(in the rows, 128 means zero)
Named moves, each a turn or a mirror, and the order they were made in; the first pair answered
S (before -> after):
[153 122  96  97 112 116 102 124 139 147 150] -> [147 121 100  95 110 115 109 125 141 147 156]
[123 159 114 148 122 126  81 151  79 139 115] -> [ 92 116 144 111 107 111 139 172 134 104 173]
[135 106 141 105 114 109 143 116 168 129 128] -> [153 135 117 128 125 119 107 103 132 149  91]
[127  99 117 106  80 112 136 145 132  66 152] -> [149 139  89 137  92 126  84 132  88  95 106]
E (before -> after):
[137 155 115 141 143 148 124 139 102 105 132] -> [151 135 109 101 107 116 124 125 129  99 139]
[170 155 112 128 154 150 134  89 139 120 119] -> [173 148 108 118 139 141 134  83 147 113 119]
[131 149 122 142 135 138 117 135 111 152 112] -> [140 134 117 109 107 110 115 123 137 149 120]
J (before -> after):
[145 143 123 116 122  94 131 114 145 104 124] -> [146 143 130 120 137 105 141 110 148 102 125]
[100  92 138  97  96  93 123 143 143 133 138] -> [122 116 105 118  90  92 106 130 124  91 147]
[126 116 147 123 141 126 136 117 150 176 132] -> [126 113 124 120 104 102 104 120 134 165 124]
[121 112 119 107  96 120 113 130 126 160 125] -> [137 136  94 128  98 124 105 120 111 122 135]
Now pairs of rows:
Between the rows of a pair lie two moves.
[115 127 148 142 145 153 136 146 120 150 121] -> [135 120 118 112  93 111 116 128 136 116 133] -> E, J
[114 110 146 114 108 118 127 164 126 124 114] -> [124 131 123 138 116 125 119 161 104 100 115] -> J, E
[125 149 144 185 186 161 145 139 113 137 140] -> [152 114 111 102  95  92 138  96 166  96 168] -> E, J
[170 136 106 115 152 119 145  87 135 130  92] -> [154 110 128  92 133 102 159 100 157 132 108] -> S, J
[151 146 114 145 123 109 131 126 128 107 123] -> [129 126 150 131 141 118 154 134 149 141 122] -> J, J
[114 137 126 156 152 146 118 132 102 106 113] -> [106 108 135 118 125 128 141 135 144  90 144] -> S, E
[142 137 121 136 144 142 165 110 135  31 183] -> [176 148  81 112 105 116 116  73 125  52 148] -> S, E
[136 123 155 105 130 117 133 111 162 169 111] -> [128 127 146 119 114 115 103 122 131 176  94] -> E, J
[114 166 119 150 168 142 131 145 122 161 143] -> [109 129 127 107 127 114 156 140 166 139 170] -> S, E
[141 132 106 141  81 143  98 106 103 122  80] -> [128 113 138 133 115 157 173 113 155  70 137] -> J, S
[118  66 130 100  86 122 129 126  92 129 129] -> [134 102 109 146 117 149 125 122  64  90 133] -> J, E
[136 125 126 106 118 124 110 114 135 160 101] -> [146 148 110 135 129 134 101 109 116 138 100] -> J, E
[ 93 116 158 138 157 156 153 150 137 140 130] -> [118 104 129  88  98 108 129 114 157 141 124] -> S, E
[125 150 128 168 158 152 121 139  90 155  98] -> [117 136 134 153 133 139 105 145  84 177  92] -> J, J
[136 127 118  96  95 102 132 118 155 103 158] -> [130 166 125 155 159 155 141 133 124  98 152] -> J, E
[146 121 114 126 161 144 149 103 160 120 120] -> [140 115 120 120 152 130 126 104 150 157  97] -> J, S
[119 150 142 156 151 139 163 126 162 139 160] -> [119 124 135 116 104 102 142 122 174 143 154] -> E, J
[118 127 134 133  84 111 128 145 137  72 162] -> [144 173 113 174 128 144 101 126 101  94 125] -> J, S
[102 125 132 136 100 119 102 152 100 153 122] -> [121 152 122 166 151 151 127 139 101 110 140] -> J, J
[143 136  92 125 105 107 107 121 113 111 121] -> [124 146 117 159 150 145 128 148  98 107 131] -> S, E
[152 168 118 152 155 150 122  85 133 139 134] -> [119 116 157 104 126 124 152 108 178 154 155] -> S, J
[122 122 106 102 153 120 162 121 123 128 132] -> [112 116 115  95 146 117 154 131 120 149 122] -> E, J
[109 116 146 146 150 143 142 149 118 127 134] -> [122 105 123 115 104 108 124 132 129 108 144] -> E, J
[141 118 109 128  81 105 103 141 102 112 130] -> [131 142 125 173 150 148 133 150  93 116 130] -> E, J
[131  99 122 103  69  84 115 135 143  95 152] -> [168 164  94 159 148 139 117 105 110  76 135] -> S, J
[109 126 147 153 150 148 139 151 126 121 134] -> [124 107 125 119 106 112 125 130 144  99 144] -> E, J
[107 101 156 122 146 145 149 143 109 170 108] -> [133 128 102 139 106 120  99 131  66 115 115] -> J, J
[137 130 115 113  94 102  97 120 117 118 105] -> [141 139 123 122 124 123 143 117 139  72 140] -> J, S
[117 120 143 114 139 126 159 119 149 162 123] -> [115 119 131 109 107 110 127 127 126 166 114] -> E, J
[140 132 123 143 121 125 125 128 130 102 143] -> [125 116 149 128 127 127 142 136 150 135 138] -> J, J
[147 114 138 123 128 138 125  44 152 167  89] -> [145 135 133 155 143 156 109  55 121 166  80] -> J, E
[153 136  99 125 114 131  94 102 115 140  96] -> [140 115 131 117 135 136 163 108 164  99 149] -> J, S
[112 149  87 134 102 118  96 140 122  82 128] -> [ 93 138 142 126 167 155 155 145 161 126 133] -> J, J
[135 139 116 136 130 159 134 114 131 162 116] -> [121 115 134 117 113 145 153 125 149 154 136] -> J, S
[152 142 132  67 159 117 118 121 119 179 125] -> [170 164 100  85 152 116 106 109 100 136 135] -> J, J
[ 97 103 131 125 155 134 132 139 144 125 118] -> [ 97 103 123 133 146 132 116 148 128 130 111] -> J, E
[155 141 109 125 118 124 115 107 103 112 132] -> [142 125 136 117 132 131 155 116 135 103 155] -> S, J
[ 85 125 159 172 167 162 121 176  78 159 101] -> [ 63  80 180 133 120 132 140 193 112 142 133] -> J, S
[132 111 154 112 135 106 112 111 117 177  90] -> [114 113 174 130 161 127 138 132 114 169 106] -> S, E
[126 124 116 131  83 105 119 135 117 111 142] -> [112 123 131 151 112 131 143 155 111 104 153] -> E, S
